In the rows, 128 means zero.
One turn moves each row of this set onto another row. After a few examples, where does it send each row asked below?
q351: 126; 111; 124; 144; 125; 99; 154; 106; 123; 97; 156; 120; 90; 149; 157; 130; 103; 145; 114; 127; 130; 119; 114; 138; 120; 120; 102; 119; 146; 136; 141; 144; 122; 109; 125; 138; 107; 146; 131; 105; 145; 140; 115; 123; 104
q589: 100; 122; 107; 163; 148; 106; 155; 133; 119; 137; 154; 133; 110; 155; 150; 144; 136; 140; 119; 133; 112; 165; 122; 126; 99; 109; 145; 132; 189; 152; 118; 133; 116; 134; 127; 135; 136; 140; 134; 112; 144; 176; 132; 135; 117
q937: 144; 129; 101; 142; 142; 136; 166; 114; 120; 120; 131; 96; 120; 133; 123; 153; 158; 145; 105; 131; 127; 124; 125; 122; 155; 109; 126; 129; 153; 145; 119; 142; 125; 117; 140; 119; 136; 120; 120; 127; 151; 114; 149; 118; 108
q878: 101; 123; 92; 143; 131; 124; 143; 141; 125; 94; 163; 112; 116; 133; 143; 118; 119; 124; 118; 171; 116; 133; 119; 126; 130; 113; 115; 111; 154; 143; 116; 146; 104; 147; 138; 139; 130; 127; 148; 93; 167; 152; 145; 98; 79
q272: 116; 137; 126; 163; 144; 117; 122; 136; 120; 105; 140; 103; 97; 140; 152; 139; 135; 148; 109; 130; 115; 152; 122; 113; 111; 88; 148; 127; 170; 120; 105; 124; 114; 118; 152; 136; 148; 135; 110; 132; 135; 142; 109; 131; 143
q975: 142; 134; 98; 146; 135; 129; 156; 114; 124; 116; 130; 90; 127; 138; 125; 154; 153; 137; 105; 144; 116; 127; 124; 120; 158; 108; 125; 118; 164; 147; 129; 139; 115; 121; 146; 127; 138; 104; 112; 131; 149; 121; 152; 119; 101
q624: 120; 112; 144; 149; 133; 106; 162; 125; 140; 120; 144; 119; 129; 125; 154; 150; 138; 134; 127; 128; 141; 124; 99; 104; 124; 90; 127; 82; 143; 130; 130; 122; 106; 111; 122; 125; 146; 114; 160; 118; 154; 133; 135; 134; 108
q138: 127; 150; 95; 152; 123; 126; 140; 134; 136; 119; 156; 114; 124; 125; 164; 177; 125; 139; 115; 123; 123; 124; 100; 115; 124; 102; 114; 120; 115; 130; 111; 116; 122; 123; 147; 167; 135; 127; 109; 120; 156; 134; 125; 100; 88
q584: 113; 125; 103; 158; 150; 105; 146; 124; 124; 141; 155; 117; 117; 158; 153; 144; 135; 148; 131; 138; 105; 156; 129; 122; 102; 101; 146; 131; 187; 157; 120; 125; 118; 123; 140; 133; 142; 135; 131; 127; 150; 179; 138; 134; 128
q221: 116; 117; 108; 151; 148; 103; 157; 125; 119; 143; 163; 125; 109; 154; 148; 145; 139; 156; 126; 130; 115; 151; 129; 122; 100; 102; 142; 136; 184; 159; 118; 130; 120; 117; 135; 129; 140; 146; 135; 121; 148; 176; 140; 133; 128
q192: 119; 111; 126; 150; 152; 108; 159; 126; 148; 111; 126; 106; 126; 140; 140; 151; 140; 138; 127; 138; 128; 133; 106; 114; 116; 95; 124; 77; 141; 118; 121; 129; 113; 117; 124; 125; 141; 123; 162; 118; 166; 128; 113; 130; 125
q397: 130; 134; 124; 163; 110; 117; 136; 109; 125; 91; 148; 134; 106; 135; 173; 131; 104; 121; 134; 135; 130; 126; 109; 136; 130; 112; 123; 130; 140; 137; 129; 124; 124; 115; 141; 144; 121; 130; 124; 112; 134; 159; 134; 140; 84
q864: 108; 123; 111; 158; 146; 112; 158; 129; 118; 142; 157; 136; 111; 148; 153; 145; 139; 146; 126; 125; 120; 159; 123; 122; 101; 105; 147; 142; 179; 154; 113; 129; 122; 124; 130; 128; 141; 144; 138; 114; 142; 178; 141; 136; 120
q106: 116; 138; 142; 173; 134; 97; 142; 122; 111; 116; 169; 122; 108; 126; 160; 138; 131; 142; 104; 115; 125; 145; 117; 92; 125; 116; 151; 136; 164; 127; 125; 122; 116; 109; 146; 137; 124; 126; 122; 128; 120; 152; 132; 129; 131
q735: 118; 132; 121; 171; 141; 100; 144; 128; 118; 109; 165; 129; 107; 136; 143; 154; 143; 140; 102; 137; 112; 160; 124; 99; 119; 124; 150; 127; 164; 108; 120; 138; 118; 112; 148; 147; 112; 134; 114; 123; 125; 159; 116; 133; 126
q906: 102; 126; 96; 149; 134; 130; 157; 136; 122; 97; 160; 123; 115; 122; 145; 117; 125; 126; 122; 154; 124; 132; 119; 122; 132; 124; 125; 130; 138; 141; 106; 144; 118; 144; 134; 129; 124; 139; 161; 88; 164; 153; 149; 99; 83
q116: 120; 142; 107; 144; 121; 120; 145; 138; 130; 124; 161; 110; 114; 126; 168; 170; 118; 144; 107; 112; 132; 119; 95; 117; 121; 95; 105; 117; 123; 138; 117; 118; 117; 125; 136; 161; 140; 128; 113; 115; 158; 123; 122; 92; 93
q581: 102; 145; 109; 138; 166; 99; 134; 153; 125; 117; 160; 125; 120; 140; 145; 139; 132; 142; 97; 147; 133; 109; 77; 111; 117; 122; 143; 128; 153; 148; 130; 151; 115; 137; 139; 125; 102; 131; 142; 113; 172; 150; 135; 108; 125
q329: 115; 153; 94; 139; 165; 111; 121; 153; 133; 110; 150; 123; 127; 142; 143; 149; 139; 139; 114; 165; 124; 115; 84; 115; 117; 114; 153; 129; 150; 138; 118; 147; 119; 135; 155; 133; 108; 130; 131; 121; 177; 163; 135; 117; 121
q668: 116; 150; 99; 162; 133; 117; 145; 130; 137; 121; 150; 105; 125; 129; 167; 168; 116; 139; 109; 112; 119; 125; 100; 113; 123; 117; 111; 120; 114; 134; 116; 116; 125; 130; 138; 163; 128; 123; 121; 119; 160; 127; 116; 92; 97
q509: 112; 126; 139; 158; 143; 96; 137; 127; 113; 117; 160; 102; 95; 141; 154; 132; 128; 157; 97; 113; 123; 143; 119; 104; 114; 102; 137; 123; 172; 130; 125; 128; 113; 111; 139; 132; 136; 133; 121; 130; 135; 134; 115; 121; 147
q457: 129; 124; 101; 155; 132; 108; 138; 107; 135; 85; 135; 116; 102; 159; 152; 137; 108; 133; 127; 151; 110; 133; 122; 144; 120; 125; 110; 115; 142; 123; 127; 143; 127; 116; 143; 148; 105; 142; 123; 111; 149; 152; 104; 129; 105
q226: 132; 135; 117; 161; 130; 120; 134; 103; 132; 90; 126; 109; 104; 145; 166; 123; 103; 136; 139; 126; 123; 122; 119; 140; 122; 115; 121; 136; 132; 137; 115; 121; 137; 115; 143; 130; 124; 141; 134; 118; 151; 147; 115; 131; 115
q642: 125; 105; 126; 145; 137; 105; 165; 129; 144; 112; 147; 127; 130; 133; 138; 165; 147; 132; 126; 150; 130; 135; 103; 109; 121; 97; 124; 72; 145; 112; 131; 137; 104; 112; 125; 136; 132; 119; 150; 113; 154; 140; 123; 137; 103
q762: 122; 120; 91; 130; 138; 122; 148; 123; 131; 104; 164; 91; 119; 131; 143; 114; 123; 149; 133; 159; 115; 114; 132; 117; 130; 111; 119; 124; 141; 152; 111; 136; 120; 124; 151; 125; 133; 136; 155; 109; 181; 150; 151; 92; 107
q866: 114; 127; 90; 137; 130; 124; 134; 131; 131; 99; 159; 94; 123; 133; 147; 114; 118; 134; 132; 171; 110; 123; 126; 122; 132; 100; 120; 114; 154; 153; 115; 133; 106; 136; 153; 136; 141; 122; 145; 108; 175; 156; 152; 98; 91
q415: 122; 128; 121; 154; 130; 115; 128; 139; 117; 107; 162; 129; 98; 135; 142; 153; 142; 144; 103; 145; 120; 155; 120; 110; 114; 89; 146; 119; 174; 112; 114; 137; 108; 111; 151; 146; 139; 137; 98; 123; 123; 153; 119; 137; 121
q650: 131; 130; 109; 149; 139; 137; 172; 121; 115; 119; 129; 108; 115; 128; 125; 150; 156; 137; 95; 122; 134; 129; 117; 125; 153; 114; 127; 132; 153; 144; 118; 145; 122; 128; 126; 117; 134; 122; 126; 114; 144; 111; 148; 116; 100
q924: 123; 141; 90; 148; 136; 120; 145; 136; 136; 119; 151; 105; 116; 136; 155; 176; 124; 148; 108; 121; 118; 127; 105; 121; 117; 107; 106; 114; 117; 126; 111; 126; 124; 125; 139; 164; 129; 137; 114; 117; 164; 125; 107; 90; 102
q647: 109; 154; 113; 138; 162; 118; 122; 154; 128; 117; 148; 123; 120; 131; 156; 136; 133; 141; 112; 142; 140; 104; 77; 113; 115; 102; 154; 140; 147; 151; 115; 137; 120; 135; 146; 119; 122; 134; 140; 119; 173; 151; 142; 116; 126
q151: 122; 137; 97; 146; 128; 109; 149; 133; 133; 124; 168; 112; 119; 132; 159; 178; 121; 145; 102; 122; 122; 124; 101; 113; 123; 112; 103; 110; 124; 132; 126; 126; 116; 121; 138; 169; 123; 127; 111; 116; 158; 130; 118; 91; 91
q993: 116; 119; 102; 133; 131; 126; 160; 128; 123; 107; 172; 114; 113; 119; 146; 117; 127; 146; 127; 146; 132; 114; 126; 116; 132; 115; 121; 134; 135; 150; 108; 139; 121; 126; 141; 121; 130; 145; 161; 97; 169; 150; 157; 96; 96
q485: 111; 148; 111; 137; 149; 106; 126; 155; 124; 117; 169; 135; 127; 129; 153; 145; 134; 132; 107; 158; 137; 109; 74; 110; 121; 109; 151; 128; 155; 149; 131; 143; 109; 133; 149; 133; 111; 123; 130; 117; 164; 162; 152; 119; 105
q211: 126; 121; 129; 153; 136; 123; 149; 131; 147; 107; 128; 120; 136; 126; 148; 158; 145; 126; 140; 146; 131; 134; 103; 113; 122; 83; 135; 84; 139; 117; 113; 120; 109; 117; 134; 129; 153; 114; 152; 121; 156; 142; 130; 144; 105
q792: 138; 117; 120; 135; 108; 117; 132; 112; 126; 95; 154; 120; 93; 146; 162; 134; 105; 142; 128; 141; 134; 117; 115; 145; 120; 86; 107; 116; 152; 142; 132; 132; 115; 106; 142; 140; 134; 141; 112; 114; 144; 148; 127; 134; 95
q654: 126; 136; 100; 157; 137; 127; 156; 121; 120; 113; 129; 96; 126; 139; 128; 149; 148; 124; 95; 144; 114; 136; 114; 124; 158; 116; 123; 114; 169; 145; 134; 143; 109; 133; 134; 132; 133; 97; 115; 123; 144; 120; 147; 119; 91
q972: 120; 137; 107; 160; 139; 134; 166; 126; 115; 113; 127; 110; 118; 132; 129; 146; 149; 123; 91; 128; 126; 137; 111; 125; 157; 120; 124; 123; 161; 143; 126; 145; 115; 139; 123; 126; 131; 108; 125; 114; 139; 114; 146; 118; 90
q633: 120; 123; 129; 167; 146; 107; 164; 120; 145; 110; 132; 119; 141; 129; 149; 155; 141; 123; 136; 136; 126; 137; 104; 102; 126; 116; 138; 87; 132; 116; 121; 123; 118; 117; 127; 129; 128; 112; 166; 117; 156; 141; 125; 137; 112
q876: 116; 140; 105; 117; 157; 112; 125; 159; 127; 116; 162; 123; 116; 139; 142; 145; 139; 150; 105; 158; 139; 105; 82; 117; 110; 93; 142; 124; 155; 148; 124; 149; 110; 128; 149; 126; 122; 139; 128; 118; 175; 152; 139; 114; 122
q930: 106; 122; 108; 158; 144; 105; 146; 131; 119; 138; 157; 125; 115; 157; 155; 143; 133; 141; 123; 141; 110; 161; 124; 125; 103; 98; 143; 125; 195; 157; 123; 128; 109; 131; 134; 136; 143; 132; 127; 118; 146; 177; 139; 136; 115

q116 -> q138
q415 -> q106
Now find these:
q993 -> q866
q211 -> q633
q650 -> q975
q584 -> q589
q876 -> q485
q792 -> q397

